One vector is turned by the same rotation once a step. Each row is the vector after some number of steps, and that number follows the row.
The counts run from 0 to 802.
[ 88 144 111 172 131 157 170 133 103 183 114 123 163 137 105  70 101 105
 130 171 121 138 113 121 134 146 149 151 135 177 161  99 159 102 143 115
 123 101 141 150 170 114  98 123 116 127 114 160 117 129]  563
[117 174 126 126 148 144 142 117 123 154 121 111 119 140 132 114 117  76
 158 159 108 169  86 111 112 150 136 114 138 157 158  75 110  85  87 128
 126 123  80 137 138  89  78 112 134  81 115 122  92 132]  739
[102 120 116 156 147 168 170 105  63 182 139 101 174 164 111 127  95 127
 144 150 113 151 125  86 134 125 155 156 153 162 124 103  86 108 141  83
 134 140 125 137 122  92 103 120 110 107 136 119 107 124]  497
[148 159 129 112 161 166 153 109  86 135 141  94  88 145 110 125  83  98
 152 178 145 128  91 109 125 126 121 122 135 157 167 107 133 170 135 113
 142 148 137 118 150  81  87 106 117  69 144 114  99 134]  255
[162 140 113 116 104 154 119 120 113 167  97 133 150 139 110  90 107  78
 152 147 114 192 118  91 152 146 135 125 121 148 163  95 145 105 120 116
 112 125  77 147 152 113  83  98 114  75 123  99 117  97]  448
[150 117 129 122 158 129 162 123  99 150 115  79 154 126 110  88 103 108
 178 162 154 147 124  72 140 140 149 120 151 173 175 110 144  95 158  90
 157 127 136 115 100 104  87 115 122 109 123  97 144 115]  347
[189 123 108 128 135 124 146 130 107 134  85  93 155 124  98  92  82 107
 194 162 112 151 117 122 142 145 130 145 141 139 163 129 140 112 152  86
 126 108 155 121  97  99 139  67 125 113 135 102 133 144]  535
[173 129 135 123 162 153 133 135 116 154 102  95 134 138  95  96  71  96
 153 168 149 115 109 105 138 144 111 141  99 153 200  99 174 126 154  98
 109 121 120 100 157 111 111 114 123  98 125 116 117  94]  545
[146 133  88 159 107 149 149 115 105 142 104 127 167 141 106 100  84  96
 157 153  68 155 109 142 134 145 132 164 115 125 152  77 101  90 102 112
  97  94 107 142 105 102 123  73 117  97 127 142  98 141]  688
[188 134 130 126 131 147 149 145 113 142  83 119 138 134  84  92  87 122
 168 175 136 168 129 111 140 142 129 149 136 154 187 142 170 143 163  86
 146 135 139 140 154  91 131  86 132 127 123 107 123 111]  765
[133 156  94 130 121 162 144 130 107 175 101  84 160 147 109  94 134  88
 182 193  99 157 102 111 117 163 148 136 121 167 148 125 125 118 115 143
 142 108 144 168 109 106  90  87 112 122 128 141 101 130]  248
[169 149 126 107 114 165 145 122 114 171 100 110 144 153 103 121 125  97
 163 179  97 165  95 116 117 163 124 124  90 171 151 120 115 115 101 129
 158 128 117 182 117 104  96  78 125 103 127 117 100 112]  770
[151 128 145 154 176 140 161 106  96 111 130 122 115 159 102 116  66 122
 144 133 141 139 124  93 144 123 131 162 151 127 185  97 114 122 140  62
 120 148  95 102 151  83 112 126 134  65 138 105 114 107]  358
[125 174 129 129 124 163 150 117 100 143  91 121 118 141 119  93  88  90
 147 160  81 181 105 138 126 126 114 153 153 136 102 108 127 142 122  98
 138 130 134 151 165  82 122  96 122 102 132 129  81 177]  759
[163 150 141 103 160 148 176 103 108 124 124 124 102 165  87 110 111 105
 185 162 131 139 107 129 141 148 128 114 124 177 169 116 142 129 131 104
 131 134 162 175 108 118  89 110 101  58 135 103 147 137]  97
[161 122 172 116 169 166 177 113 107 135 110 117 115 147  95 119  70 119
 132 154 117 127 106 126 143 135  90 152  87 158 152 100 126 126 149  81
 160 143 136 152 171  87 116 104 124  94 128 129  99 139]  4
[153 120 130 146 175 123 196 110 101 105 137 113 104 135 133 119  78 108
 165 142 104 138  98 112 133 138 133 151 146 132 158 106  92 106 142  66
 148 120 124 122 144  76 118 106 131  79 124 130 108 165]  202
[156 145 134 154 157 115 160 141 109 117  88  91 132 122 106  59  81 119
 159 161 132 159 127  89 126 136 131 145 163 149 172 135 145 130 160  66
 165 134 134 110 148  80 112 122 143 127 127 118 104 128]  54
[159 154 111 137 126 157 121 117 109 145  97 104 137 139  86  62  74  83
 135 162 133 141 108 110 142 134 115 142 104 141 180  90 165 145 121 132
 110 114 115 108 154 113  85 101 114  96 145 134  96  93]  543
[111 162 118 136 122 166 129 130  94 169 110 120 141 144 121  96 110  92
 133 169 140 180 128  86 134 123 146 145 152 147 154  79 145 127 121 122
 126 137  65 123 172  89  82 127 126 105 111 121  96  93]  123
[102 169 151 152 167 146 185 112 108 131 131 124 105 166 118 103  97 126
 119 166 101 140 106 109 108 145 121 138 127 176 141 101  92 125 118  86
 159 148 117 167 160  91  78 141 127  94 130 148  91 137]  424
[182  98 146 110 147 149 174 114  98 145 129 148 121 138 110 138  78 112
 159 133 103 167 109 100 152 143 122 138 117 153 157 116 122 105 148  57
 139 133 120 160 150  96 127  91 118  69 125  92 139 135]  296
[145 134 137 130 139 126 143 143  94 183 100 107 154 125 116 109  68 114
 147 166 113 174 116 116 119 146 123 118 170 180 156 126 144  98 157  46
 122 147 125 130 122 101 130 119 116 109 129  78 142 140]  599
[189 144 138 110 162 135 158 116 106 109 120 119  94 139 115 130  80  97
 170 142 103 153  89 121 131 145 119 131 130 126 169 112 108 116 119  82
 117 140 111 123 137  84 124  90 134  57 140  93 104 144]  66
[148 110 102 160 120 167 155 136  80 132 107 108 144 156 100  79  90 113
 165 189 117 135 141 107 162 130 134 183 138 124 163 124 165 169 178  93
 116 108 141 128 162 106 119 121  98 106 119 139 117 128]  628
[142 145 144 101 170 162 142 115  85 120 130  88  95 157 112 119  88  96
 174 185 148 125 117 112 132 117 108 123 142 150 159  79 132 150 138 103
 132 148 113 108 117 103  79 145 115  65 127 106 113 142]  641
[172 118 139 117 148 151 184 109 102 124 118 138 117 152  99 113  86 112
 173 157  84 143 107 144 145 144 103 131 113 159 148 112 130 122 144  72
 128 124 164 178 115 119 116 101  93  64 125 110 147 171]  620
[127 119 172 133 162 147 177 126  99 155 109 128 130 148 112 115  72 121
 128 142  94 157 123 117 140 133 104 161 132 162 128 108 122 111 160  47
 151 155 118 156 183  88 134 131 124 104 113 114 104 155]  140
[139 128 143 137 160 176 162 112  98 177 131 108 132 173  99 125  93  97
 135 152  94 133  91 100 138 152 120 168  84 143 133 123 107 133 125 110
 131 133 129 150 189  92 108 110 119  85 141 145  80 118]  393
[107 135 166 131 166 159 173 124  90 161 104 103 137 141 112 110  84 115
 147 157 129 168 132  96 139 115 133 155 173 157 119 106 132 112 168  70
 168 156 130 139 169  68 127 121 132 125 111 105 112 155]  663
[115 120 162 127 170 173 190 108 103 176 138 123 146 164  92 128  94 126
 141 163 118 128 113 117 132 138 118 139  97 194 141  88 118  96 144  88
 151 135 149 180 133 109  96 122 109  95 119 122 130 135]  329
[149 127 138 106 171 135 152 107  91 151 114  73 138 136 105  97 109  94
 187 152 144 153 118  75 140 130 144 116 158 166 152 114 132  99 147  88
 154 139 141 118  97 102  91 117 117  91 135  87 140 128]  348
[125 147 110 172 109 130 161 124 116 160 101 169 166 140 105  85  95 120
 123 134  85 184 112 128 129 155 144 146 129 169 162 109 122  82 117  78
 107 112 107 180 145 110 108 101 112 105 129 135 128 115]  751
[154 123 101 149 133 123 171 121 121 135 139 142 133 124 136  98 114  85
 172 145 103 162 104  96 140 161 157 129 127 147 194 104 132  79 124  98
 113  90  95 144 150 114  77 103 114  71 105 129 136 122]  585
[124 145 125 120 151 173 154 123  95 166 146 101 113 155 118 135 101  99
 130 186 135 130  95  91 114 143 130 134 111 160 162  99 116 146 121 129
 138 151  99 134 183  91  81 120 127  86 122 134  85 109]  257
[159 152 133 108 129 150 136 117  81 168 108 107 131 142 116 116  73 110
 124 153 128 186 102  85 126 127 116 120 145 161 138 125 116 150 136  84
 160 168 115 136 150  77 104  99 122  96 155  82  95 113]  444
[133 143 155 116 172 154 186 105 107 154 131 116 128 143  97 122 101 125
 136 141 145 149  97  83 131 136 145 119 116 193 163  99 111  99 133  98
 188 154 136 160 143  83  83 103 135 106 136 116 118 110]  193
